In the rows, zero is written as 128.
Each named turn below is shown by a few rows before and after it. Which turns, in which order, take the first row of each later pair to the second? The first pair is answered.
A (before |-> after):
[129 117 141 142 128 123 120 123 149 100 103 127 132 105 132 129 136 108
 150 117 130 118 132 135 118 121 139 121] |-> [126 118 149 142 129 121 118 122 150 106 105 117 129 108 135 131 137 111
 148 119 130 118 133 136 123 118 139 119]
[161 143  78 130 135 144 129 162 121 114 152 163 161 125 108  90 118 125
  74 131 135 128  95 123 125 127 135 124] |-> [148 149 106 133 137 129 108 140 141 144 162 108 138 135 128 107 123 129
  54 143 136 142  98 144 165 103 132  96]
[135 156  33  66 102 111 150 159  71  88 108 135 155  85 117 101 131 110
 134 102 134  71 114 143  96 165 128 122] |-> [103 129 125  91 131  92 127  80 152 182 130  49  86 113 146 149 132 130
  81 155 131 144 143 184 180  92 103  80]
[124 145 149 129 128 121  97 120 140 139 149  95 124 142 134 144 135 129
 138 143 129 117 113 138 151 120 128 111] |-> [132 115 135 135 145 140 134 119 151 125 133 170 129 134 109 142 124 130
 143 149 127 136 125 119 112 116 114 146]
Z (before |-> after):
[131 137 137 101 130 112 101 121 143 123 114 110 155 122  85 129  99 166
 125 131 129 146 132 151 124 129 143 139] |-> [132 132 138 102 133 113 102 121 143 118 110 123 153 122  82 129  98 166
 128 132 131 149 134 147 116 128 143 144]
[135 121 106 118 108 148 124 144 134 112 134 158 148 105 152 107 117 133
 135 105 134 130 111 155 116 141 125 150] |-> [131 122 109 117 105 145 122 146 131 109 130 150 147 104 152 109 121 130
 142 102 135 121 114 155 119 144 126 146]
[130 144 102 134 103 114 130 144 102  92 134 134 147 107 121 122 144  98
 161 107 132  83 120 116 114 155 125 125] |-> [132 166 101 126  98 110 116 144  98 108 151 105 148 120 132 118 141 101
 136 110 134  87 114 127 132 155 136 115]
[122 139 157  83 141 129 123  94 143 157 150 107 107 148 120 147 104 139
 114 152 110 171 164 161 110 109 160 128] |-> [122 117 155  91 146 135 137  94 148 147 137 141 105 137 109 150 103 139
 133 153 108 171 174 150  90 110 151 144]
J (before |-> after):
[170 102 153 122 128 136 152 137 121 153 155 219 121 206 127 139 106 135
  86 132 102 146 138 154  87 126  98 115] |-> [161  88 145 137 109 127 155 157 104 102 122 220 128 178 123 139 133 120
 152 110 102  91 132 142  70 152  96 109]
[112 146 132 149 116 112 125 116 140 117 143 143 145  88  78 142 126 135
 141 141 127 127 128 119 116 127  96 160] |-> [113 168 121 141 104 106 111 126 123 110 150 120 153  92  87 133 128 134
 137 127 129 111 117 124 126 136 106 150]
[112 147  97 118 133 126 134 155  52  66 109 127 177 118 126  98 122 109
 117 109 142  74 123 108  85 153 145 133] |-> [123 173 104  95 148 136 125 138  63 127 154 115 166 150 137  92  93 125
  34 132 141 132 121 119 113 126 153 135]
[116 109 122 131 108 108 133 125 131 101 103 118 123 109 136 142 153 111
 182 117 127  88 137 132 129 149 116 108] |-> [127 155 117 108 105 106 110 128 120 139 144  78 129 138 154 128 139 119
 118 122 127 106 123 150 163 144 136  97]
Now pairs of rows:
Between the rows of a pair lie 2 to 3 turns.
[141 125 127  97 121 140 138 128 125 146 141 140 129 150 127 133 125 141
  86 131 119 168 136 124 117 121 136 131] |-> [138 136 127 100 114 133 126 129 118 150 146 115 131 153 134 135 127 141
  83 129 120 161 131 130 131 121 141 118]  A then A
[136 153  77 158  78 179 132 186 127 120 107 184 153 135 101 140  77 148
 114 107 134  77 113 107  87 136  92 157] |-> [123 119 117 172 104 181 142 143 176 165 110 190 119 147 101 166  69 161
  90 140 130 130 136 112 105  93  70 155]  A then A
[159 117 145 137 155 155 176 121 135 109 140 189 132 142 112 128  83 135
 117 155 123 145 133 109  96 126 118 177] |-> [139 180 155 127 123 123 118 131 108 124 165  53 131 160 156 123 105 132
 100 134 130 100 106 143 167 137 140 116]  Z then A then Z
[105 129 171 186 135 104 117 110 171 133  72  37 105  84 131 120 130 108
 150 139 153 131 150 137 155 112 117  73] |-> [130 176 107 155 108 115 116 164 106  87  74  59 156  79 125  78 126  94
 158 103 158  81 119 120 120 163 143  94]  A then J
[116 111 136 121 133 137 134 138 131 117 121 145 142 126 125 130 145 140
 130 117 123 143 124 134 108 123 128 145] |-> [106 119 145 124 124 126 122 136 130 118 123 106 137 124 139 137 152 139
 133 113 123 130 127 143 126 123 131 127]  Z then A
[126 149 130 121 129 134 106 134 120 144 152  79 127 142 139 123 127 127
  95 132 137 136 118 137 152 116 123 116] |-> [144 138 103 112 139 156 131 146 109 125 146 150 144 133 116 110 114 126
  97 130 136 145 117 119 112 126 127 151]  Z then A
[121 118 114 123 134 126 132 146 106 105 107 160 140 119 123 132 127 119
 152 126 133 119 116 120 100 133 119 137] |-> [121 138 130 116 145 124 116 128 122 156 140 119 124 146 141 136 114 129
  95 145 134 157 114 140 140 110 121 124]  J then Z then A
[ 97  98 172 130 128 145 141  73 192 174 126 135  92 141 136 180 111 141
 120 143 121 195 163 158 171 102 106 127] |-> [ 87 100 139 146  92 128 139 118 140  79  77 130 124  96 130 170 154 116
 228  92 126  86 144 141 138 163 111 115]  J then A
[106 113  97 153  98  95 124 130 103  68 111 169 106  83 134 137 132 141
 188  85 172  52  97  84 124 154 129 144] |-> [130 134 121 123 137 122 122  88 146 177 177 177  82 140 142 141  75 171
  48 135 169 176 112 103 160  96 128 159]  J then J
[135 129 119 163 116 171 154 129 129  96 138 178 169 157  81 102 120 131
 117 135 114 156 139  94  73 104  98 155] |-> [138 182 102 140  92 159 121 153  96  99 163 116 187 172 101  86 123 124
  97 116 121 131 116 111 102 122 122 134]  J then J
[128  89 154 129 111 119 130 126 168 153 113 140 125 147 137 152 147 113
 165 128 114 101 168 117 143  98 114 109] |-> [134 101 160 120 116 122 125 120 173 173 128 132 121 161 142 150 136 119
 135 138 116 121 168 121 155  87 117 109]  J then J then J
[154 141 135 100 124 130  94  89 159 196 149 111 117 158 125 158 143 125
 106 132 150 130 115 147 153 122 164 126] |-> [160 163 106  92 105 131  91 119 124 164 148 113 142 148 121 140 150 119
 120 106 150  92  97 142 138 148 179 128]  A then A
[ 75 111 165 163 160 162 115  49 147 154 136  88  57 126 134 175 138 128
  99 170 149 154 157 199 192  64 123 129] |-> [114 127  62 139 134 186 153 131  60  45 107 213 134  90  93 120 132 106
 158 117 151  86 129 147  82 143 146 187]  Z then A
[ 92 104 112 123 128 133 137 151 111 114  90 207 151 132 104 124 110 133
 138 106 134  99 119 108 112 160 126 158] |-> [ 98 101 120 115 146 140 144 136 127 141 106 219 141 144 102 128  97 143
 101 124 130 139 128 114 118 140 121 167]  J then J then J
[175 148  76  75 164 144 153 141  66 162 139 203 152 144 130  92 109  69
  38  96 131 128  93 111 137 112 148 170] |-> [147 174 102  82 137 110 107 139  57 162 139  82 141 143 168 101 143  63
  61  81 134  75  78 138 197 121 158 110]  J then A
[128 136 144 107 153 134  95  83 156 179 159 115 102 143 147 123 114 152
  52 142 148 189 137 150 165  83 136 122] |-> [153 136  71  97 135 148 128 143  97  92 124 210 155 108 115  86 120 133
 115 103 148 129 119 109  82 144 147 166]  A then J
[133 107 150 140 158 136 141  90 162 157 136 146 112 139 117 147  98 156
  86 162 123 186 146 116 143  92 111 134] |-> [123 157 113 136 104 106 108 144  94  87 121  71 148 116 135 127 139 133
 153 106 131  69 107 122 148 156 138  97]  J then J
[117 140 160 175 100  95 130 141 150 111 103  73 162 126 146 151 135 133
 168 105 101  87 130 113 148 134 113  89] |-> [128 137 176 165 126 112 138 112 184 168 130  91 146 154 143 157 106 148
 101 137  99 157 145 119 162 100 109 103]  Z then J
[119 150 118 144 116 116 107 140 113 154 134  81 107 126 119 141 127 115
 107 102 142  99 129 125 140 128 157 100] |-> [123 151 107 137 114 118 109 147 102 141 130  92 116 125 116 134 127 114
 114  96 141  90 126 118 132 137 162 106]  A then J then J
[129 105 148 125 121 124 132 120 145  85  91 147 123 103 121 145 149 106
 197 117 138  97 138 112 105 158 115 114] |-> [154 145 107  93 116 139 131 145 111  85 116 171 153 115 118 114 125 106
 158 108 138 105 119 105  87 176 135 138]  J then A then A
[115 111 142 149 123 135 141 126 139 115 103 150 112 112 120 143 139 124
 166 116 139 125 134 121 116 121 122 121] |-> [134 137 122 124 131 150 143 133 130 137 132 174 124 133 118 124 111 136
 109 123 137 163 127 119 108 118 133 139]  J then J then A
[122 137 148 130 141 118 132 126 137 132 107 104 120 114 129 160 146 103
 173 132 116 135 150 131 153 154 111  94] |-> [132 165 127 115 128 116 123 148 110 125 118  98 135 117 133 143 143 103
 166 120 117 117 135 131 150 168 127 100]  A then J
[107  96 124 133 164 115 122 110 118 154 114 151 134 133 127 172 150 133
 100 145 102 146 107 178 116 110 119 135] |-> [119 129  92 110 149 118 112 137  83 142 126 148 162 137 127 153 145 128
  93 128 104 126  87 174 108 131 138 139]  A then J
